In the data rows, the value 128 means zero.
Here are some points, one per row:
[161 132 136 108 153 128 169 149 109 115 187 115 127 113 163 135 163 105 153 108 132 110 129 113 152 107 137 151 130 114 139 154 120 139 192 126 105 162 101  88 134 112 119 117  99]
[118 147  93 130 100 126 103 144 142 127 118 104 151  97 115  94 128 133 185 164  96 102 121 137  86 160 110 140 108 144 120 172 124  65 127 132 173 126  81 177  96 160  95  96 186]
[115 150 174 121 108 153 134  75 165 106 129 118 121 127 105 119 170 143 141 155  83 143 107  58 171 121 151  94 167 132 126  95 129  92 102 167 136 152 133 137 130 106 105 145 130]
[160 149  75 139 144 142 104 159 128 131 129 133  80 148 132 165 101 142 151 149 119 129 134  93 155 111 133  99 148 159  97 151 107 163 132 150 115 153 154 140  87  94 135 114 183]
[121 102 116 146 138 100 124 136 143 118 136 161 202 178 149 161 117 123 150 114 140 115 159 152 146 136 149 123  91  95 134  81 117 134 119 148 111 118  98 109 140 139 153 150 150]
[120  79 134 111 146  87 140 123 161 124 177 102  97 118 139 105 136 112  63 117 131 129 129 179  93 114 129 124  96 100 127 150  96 136 120 140 134 120 142 159 142 109 103 140 162]
[172 127 119 125 115 121 150  90  92 117 138 127 149 142  75 172 177 128 115 147 176 126 123  96  99 133 154 109  86 126 117 156 171 104  84 158 143 129 133 111 125 107 118  95 140]
[150 129 126 132 133 126 145 117 173  93 190 131 146 121 129 128 104 150 120 119 146 138 138 106 105 134 148 110 164 112  90 113 103 132 133 129 140  87 139 135 109  98 124  94 136]
[142 103 101 136 146  91 155 126 152 103 146 138 117 152 121 162 112 145 121 139 119 117 151 158  90 122 151 164 113 100 144 146 147 131 126  92 137 151 158 130 101 128  98 106 103]
[115  91 119 170 119 118 120 131 140 137 145 128 119 150  82 131 146 137 164 160 131 115 120  95 113 160 152 178 147 122 113 164 102 152 131 120 142 144 153 104 161 123 116 167 107]
[115 169 136 120 119 153 151 146 154 135 109  99 101 175 161  91 152 117 145 108 133 129 111 173 104 124 126 125 175  96 122 134 133 142 149 116 136  93 106 119 117 129 107 122 159]
[130 124 128 147 134 141 134 138 105 149 101 166 130 118 118 112 150 102  89 143 171 127 158 106 119 113 125 111 141  92 179 111  99 106 106 142 137 141 135  91 111 111  98 117 155]
[ 91 141 130 174 116 153 142 184 127 152 100 166 101 151 150 143 111 118 111 153  87 139 122 148  99 128 174  89 111 119 109 127 112  77 141 129 105 110  82 106 117 127 209 159 117]
[168  77 134  99 143 130 128 162 140 120 132 113  85 182 150 116 127 119 167 123 112 146 148 123 136 169 108 117 115 139 118 122 157  98 128 136 112 139 128 138 184 119 145  77  89]
[157 151 114 120 127 104  63 121 121 103  98  98 120  60  73 116 144 162 118 136 156 136 146 134  98 139 136 130 145 150 165 132 157 120 155 168 107 116 122 189 126 130 142 102 167]
[132 158 131  99 131 129 100 166 127  59  95 175 150  92  87  95 126  88 101  92 123 102  77  93 133 113 119 120  92 117 129 129  88 113 117 115 106 147 123  84 153 126 122 151 141]
[126  91 139 105 172 130 114 110 131 161 158 134 150 132 177 153 178 119 178 122 140 117 124 131 128 140  87 124 132 129 125 105 101  98 110 108 115  94 133  92 144 107 122 196  84]
[121 138 109 119 132 175 138 106  97 112  94 131 130  94 139 132 164 118 118 124 123 102 111  96 144 108  90 129 111 141 137  80 114  50 109 122 140 150  88 134 158  97 110 120 110]
[134 102 105 153 139  76 172 113  97 151 123 130 116 103 151  91 146 140 157 160 129 156 111 139 131 195  98  71 128 105 152 118  95 135 134 157 131 140 101 161 155 138 181 139 113]
[115  89 114 100 166 136 116 118 117 166 108  81 155 161 139  99 117 157 132 130 136 112 146 100 158 104 132 121 117 102 121 136 160 150 168 122  90 122 148 140 103  99 129 140 109]
[115 101 107 140 125  95 113 207 124 104  98  89 133 116 141 170 120 103 154 107 124 109 129 120 159 153 114 125 151 156 143  90 155 127 150 158 168 113  94  95 166 140 139 137 113]
[149 127  48 131 125 106 143 113 126 117  99 133 135 160 127 147  99 124 135 168  92 168 136 121 124 130 126 127 133 136 136 133 128 128 125 104  81 106 134  99 153 102 149 147  99]
[106 143 106 143 140 148 132 117 150 109 150 160 102 107 170 136 106 128 130 121 170 133 175 123 118  96 112 168 128 148 140 119 117 162 130 121 168  84 140 142 104 144 150 129 126]
[140 126 116 128 112 151 109 118 130  89 107 139 100 153 119 150 149 150 159 125 132 137 103 126  81 139 134 154  99 115 148 173  95 150 116 131 114 116 135 162 141  91 147 139 133]
[134 184 102 144 132 121  89 100 110 180 137 136 100  91 120 137 139 122  94 118 159 131 160 132 126 119 124 147 128 164 133 162 152 102  92 144 108 168 147 135 103 116  95 124 120]
[ 79  86  96  88 147 143 113 128  84 139 101 140 187 125 175  94 137 100 152 117 107 110 106 184 118 134 201  85 147 126 128  98 103 135 121 114 157 143 142  52 134 129 144 107  85]
[151 151 178 171 139 129 118 105 108 112 139 103  81  98  84  97  96 179  97 149 126  96 172 128 131 102 124  90 154 154 146 182 157  72 165 120 138 126 122 129 174 166 115 145 166]
[114 105 126 115 110 146 143 169 130 156 143 165 141 146 108 123 107 140 106 108 144 108 118 116  98 140 105 110 153 159 117 128 111 121 152 142 154 187 133 135 105 147 202 126  99]
[160 184 128 126 125 131 116 126 125 121 109 131 141  87 134 105 111 121 116 128 149 143 174  77 119 106 157  88 109  89  74 123 132 123 100  91 132 154 129 167 148 109 103 120 117]
[111 107 151 144 141 119 116 147  97 116 129 150 150 111 187 121 102 143 149 128  94 154 109  96 115 146 106 130  92 170 123 134 148 169 143 128 134 131 185 143 140 143 128 140 129]
[ 93 115 119 139 123  97 127 160 154 127 109  95 141 100 142 183 120 106 107 141  96 119 110 100 148 116 107  90 145 118 134 158 129 109 138 102 148 152 140 116  95 136 161 155 142]
[149 157 121 134 140 150 155 131 122 106 164 146 118 112 131 172 137 149 163 143 114 126 110 173 139 129 124 101  75 102 153 125 152 164 119  89 136 102 133 109 111 153 119 163 146]
[143 123 127 120  99 141 145  91 150 166 115  90  69 111  70 113 112  74 124  99 148 132 129  96 151 117 138 108 105 159 112 101 133 123  75 132 161 164  93 108 117 110 109 146 148]
[135 141  88 108 101 132 178 140 176 128 130 139 131 153  92 128 141 178 137 121 143 178 148 108 114 125 137 141 108 137 132 102 125 104 189 141 132 155 141 108 109 142 122 148 115]
[152 124  97 125 106 136 160 153 100 148 178 130 126 129 134 123  77 120  90 191 181 137 105 120 117 115 109 151 140 133 106 128 172 164 158 131 132 123 159 136 168 136 122 131 113]
[123 137 151 124 129 122 151 118 110 156 144 101 143 103 126 152  94 108 186 136 134 149 135  97 101 166 113 159 153 148 127 112 146 202 127 126  95 134 113 140 148 133 150 129 191]
[147 111 144 163  69 105 105 100 154 152 102 120 159 116 168 106 132 105 120 118 150 137  86 143 132 119 165 154  93 139 144 162 143 118 107 125 168 102 122 131 155 142  99 119 140]
[ 88 169 114  85 170 139 126 118 121 147 126 137 131 191 130 144  94 152  84 125 117 114 123 121 126 155 128 159  96 118 154 136 116 161 153 105 157 107 138 106 158 115 102 117 140]
[162 159 110 111 114 148  69  99 163 130 172 151 150 134 135 124 125 114 108 105 101 142 119 157 173 144 152 125 157 112 138 160 118 130 135 161 122 160 103 152 129 168 117 139 122]
[ 84 127 160 132 143 118 178 121 161 131 125 186 149 120 125 127 150  76 127 143 110 106 154 136 153 146 130 119 132 112 148 121 166 147 130 114 138 132 168 154 124 105 133 148 129]
[ 73 137 148 137 107 153 173 123 130 147 125 110 146  97 175 115  96 139 110  93 122 128 145 145 145 154  93 120  98 102 130 164 130 124 146 157  82 143 157 107 141 139 127 120 152]
[155 104 134 104 128  87 134 159 122 119  88 118 111 115 159 120 102 123 121 147  89 106 161 139 151 162 124 116 152 144 120  89 108 109 142 108 141 147 123 178 163 109 154 132 159]
[113 114 100 116 132 155 126 101 123 130 143 140 126 136 165 121 114 143 117  84 151 158 108 107 114 130 139 130 147 110 137 145 162 124 152 102 127 135  86 128  99 121 157 130 151]
[154 128 147 139 109 148 135 161  95 138  96 126 176 138 122  93 156 143 132 147 165 105 130 171 140 111 130 137 136 159 144 166 123 108  85 141 101 101 126 117 126 141  69 145 150]
[160 144 141 143 144 122  83  77 128 156 154  93 116 138 126 124 130 109  91 127 149 118 113 150 152 143 110 134  93 150  51 126 114 121 152 124 129 122 116 132 100 107 133  92 104]
[138 155 112 139 113 175 119 130 130 119 157 102 144 128 105 107 135  98 107 140 123 121 122 137 145 130 116 104 140 110 171 124 104 130 150 101 142 129 147 129 118 111 154 113  96]
[137 148 118 152 173 140 118 144 200 121 122 105 112 108 120 100 126 173 119 105 161 120 141 126  83 124 114 135 152 152 101 132 138 170 131 118 130 163 115  97 128 116 120 109  94]
[129 163 179 139 129 138 109 106 139 112 150  81 169 139 113 108  69 107 137 121 157 148 145 166 152 106  92 105 108 127 115 108 109 121 119 141  94 131 145 159 107 122 119 108  84]
[110 142 142 153 114 124 108  94  99  89 141 106 164 145 110 160 153 113  80  99 131 120 132 120 104 121 146 140 129 154  99 124 129 108 121 103 119 189 132 123 147 124 127 117 172]
[116 109 133 132 123 118 124 116 126 119 103 107 120 114 124 135  89 130 175 153 123 110  90 136  84 106  90 115 151 121 153 127 120 124 136 138  78 136 137 102 103 130 154 145 134]
[118 123 144 105 134  78 152 132 117 141 103 102  96 136 105 132 158  95 161 125 121 149 129 148 134 112 110  95 102 178 126 122 109 134 203 143 147 107 132 153 107 142 140 117 141]
[ 82  80 150 105  78 115 127 158 147 116 109 171 141 124 165 178 169 155 138 150 119 153 119 145 148 142 145 101 104 147 102 116 108 112 144 124 124  93  93 109 154  94 117 113 121]
[124  92 123 156 134 128 137  90 152 143 112 202 156 165 116 143 112 123 156 100 134 161 122 162 159  76 121 159 145 110 154 154 129 131 142 129 130 122 119 134 169 105 135 119 133]
[140 107 162 127 153 124 145 145  95 147 107 163 159 121 146  85 170 119 128 127 128 124  62  94 158 103 149 141 112 137 126 135 152  68 122 105 123 117 125 100  90 187 124 101 165]
[127  99 140 159 143 155 157 116 120  84 126 116  97 122 143 142 121 152 111 131 132 136 108 153 178 153 156 174 138 125 122  86 117 161 131 161 106 163 124 130 114 136  97 131  87]
[139 150 139 113 125 134 102 145 130 151 106 121 110 129 101 167  98 163 149 119 113 173 154 120 105 134 117 148 121 100 167 131 142 137  92 153 188 122 166 121 136 145 115 124  94]
[162 169 144 108 117 118 145 133 100 140 102 117 127 118 103 175 132 131 137 161 135 131 127 145 121 123 111 190 137  67 104 117 111 145 174 147 148 146 132 148 150 107 157 132  99]
[102 147 129 115 122 116 142 125 117 138 145 128 149 126 108  78 134 104  93  97  95 171 140 174 131 154 154 154 138 157 113 115 141 124 131 117 119  92 118 106 101 115  98 131  93]
[151 154 130 126 125 153 108 122 157 117 108 117 111 124 131 145 145  61  74 145 132  87 128  79 115 134 157 160 117 122 133  96 154  80 113 161 108 111 180 121 105 146 159 131 134]
[126 141 128 112 143 152  87 137 155 178 164 119  83 100 124 154 131 132 126 147 108 117 154 137 117  94 147 129 124 125 137 153 120 178 112  99  96 145 110 136 141 158 106 114  94]
[155 112 143 113 167 156 114 101 144 133 117 128 126 106 148 134  82 146 101 135 130 140  92 119  94 109 162 145 119 127 109 114 113 157 165 158 160 127 117 148 112 149  96 151 136]
[114 119 165 125 154 106 148 167 111 131 134 160 143 159 154  84 140 162 143  97 129 117 122 123 125 128 118 148 131 116 111 124 121 135 100 102 103 104 124 120 137 120 127 119 184]
[115  90 151 151  84 137 118 146 112 124 119 145 144 146 137 121 137 102 136 130 112 119 158 120 122 137 136 125 113 119 167 130 117 151 117 117 119 110 117 106  80  99  99  67 123]
[ 58 109 162 113 143 125  98 174 149 134 158 103 128 167 127 128 145 123 120 171 113 183 111 138 127 107 127 145 141 112 167  83 115 114 111 105 129 129 133 137 142 139 158 119 156]
[156 127 153 130 164 128 114 136 118 116 130 118 120 139 143 138 136 144  80 123 109 160 116 165 121 143 118 101 164 123 144 120 125 146  98 148 137 146 125 126  88 103 155 154 148]
[152 100 141 161 134 168 118 155 142 155 127 148 113 115 112 158 124 156 160  92 144 104  91 181 135 162 113 120 143 143 112 121 152 138 174  93 152 130 176 138 140 117 169 134 142]
[ 83 110 101 138 158 153  90 113  82  93 119 160 110 156 123 120 149  83 147 126 129 161 151 150 112 140 128 111 126 113  78 131 140 148 160 125 123 102 121 137 144 154  66 162 120]
These points spread out most along one direction. Take the direction at right angles to it along which they spread out most. Then take the direction at right angles to both along which they spread out most. Go by this last direction. Where along it does each point below lie, from 0 to 99? The average is 50, and the first point in the table lies past the average. One standard deviation of the points above along it is 16.
[115 112 136 105 132 123 160 157 114 128 125 106 124 125 113 192 105 114 143 117 131 115 108 127 136 136 155 119 169 123 130 157 128 133 125 139 112  82 115 188 139 114 115 126  70] 44
[116 184 119 128 116 140 113  64 135 129 159 116 102  93  86 114 127 143 135 160 116  68 124 127 155 110 137 158 127 156 136 129 156 117 100 163 112 141 114 136 147  71 140  97 140] 47
[131 171 125 156 137 102 181 132 102 106 112 100 164 155 135  98 169 136 142 123 137 116 105  98 142  96 169 134  91 137 164 148 130 115  46 138 202 148 132 116 150 111 140 141  84] 57
[115 131 164 104 119 126 117 117 101 113 132 138 171 143 133  89 144 112 146 121 169  88 176 101 142 161 136 140 109 138 171 152 124  75 132 110 140  97 110 132  95 161 114 171 130] 56
[119 114  94 141 128 143 134 121 113  87 112 119 111  68 125  76 158 100 139 106 106 114 131 121 138  99 105 136 125 112  94 158 174 125  99 176 119 124 163  94 125 150 134 122 159] 46
[115 167 120 116  80  79 109  88 143 110 113 150  92 139 128 145 138 128 127 122 174 105  68 101 116 129 134  81 154 128 147  95 120  87 125 118  91 167 130 112 124 131  84 126 104] 47
[202 135 121 138  85 135 119  86 131 165 150 100  95 139 118 144 122 182 101 112  63 108 184  98 109 120  91 146 131 125 126 116 122 216 154 126 147 102 150 145 130 140 129 124 115] 53
[119 110 136  64  97  99 158  97 133 100 117 127  69 143 128 152 101 147 153 141 143 104 155 155 144 145 131 142 142 135 100 143 103 158  98 121 141 137 160 158 147 137 150 113 104] 45
[124 128 123 118 134 122 137 133 133 157 130 109  81 112 100 155  94 176 151 101 134 156 137 101 156 158 152 121 126 137 119 123  90 158 120 125 100  97 134 116 140 188 182 102 159] 32
[121 122 130 125  81 137 109 149 106 130 126 111 153 143 143 109 165 140 126 111 158 151 135 174 156  73 133 141 136 115 122 123 144 132 112  58 114 121 114 152 120 130 134 148 149] 63
[133  85 176 113 141 163 170 145 133 120  96 175 216 116 140 103 117 104 109 165 110 155 138 123 124 108 104 142 119 151 139 147 127 134 121  95 102 111  99  88 109 144 130 135 119] 63
[141 126 153 123 145  78 112 150 112 129 126 153 100 146 133 142  95 127 142 108 107 143 133 104 156 162  87 149 168  81  85 143 165 132 111 126 158 119 126 104  74 144 145 108 125] 44
[132 175  84 129 145 133 139  97 151 128 176  97 136 133 128 140 153 124  84 137 106 135 136 142 132 120  97 114 160 134 113  97 112 140 105 132 110 123 111 155 157 175  94  82 115] 62
[113 131 121 147  97  89  92 136 147 131  94 158 112 124  94  84 134 165 114 139 137  75 128 121 127 116  96  91 105 154 131 104 172 139 119 167 132 120  82 158 111 160 128 152 119] 28
[114 107 117 155 138 122 129 145  87 161 178 138 141 130 115 116 104 123 118  86  74 123 105 150  87  99 137 139 144 127 130  89  96  90  97 126 106  91 135 138 111 119 110 159 125] 61
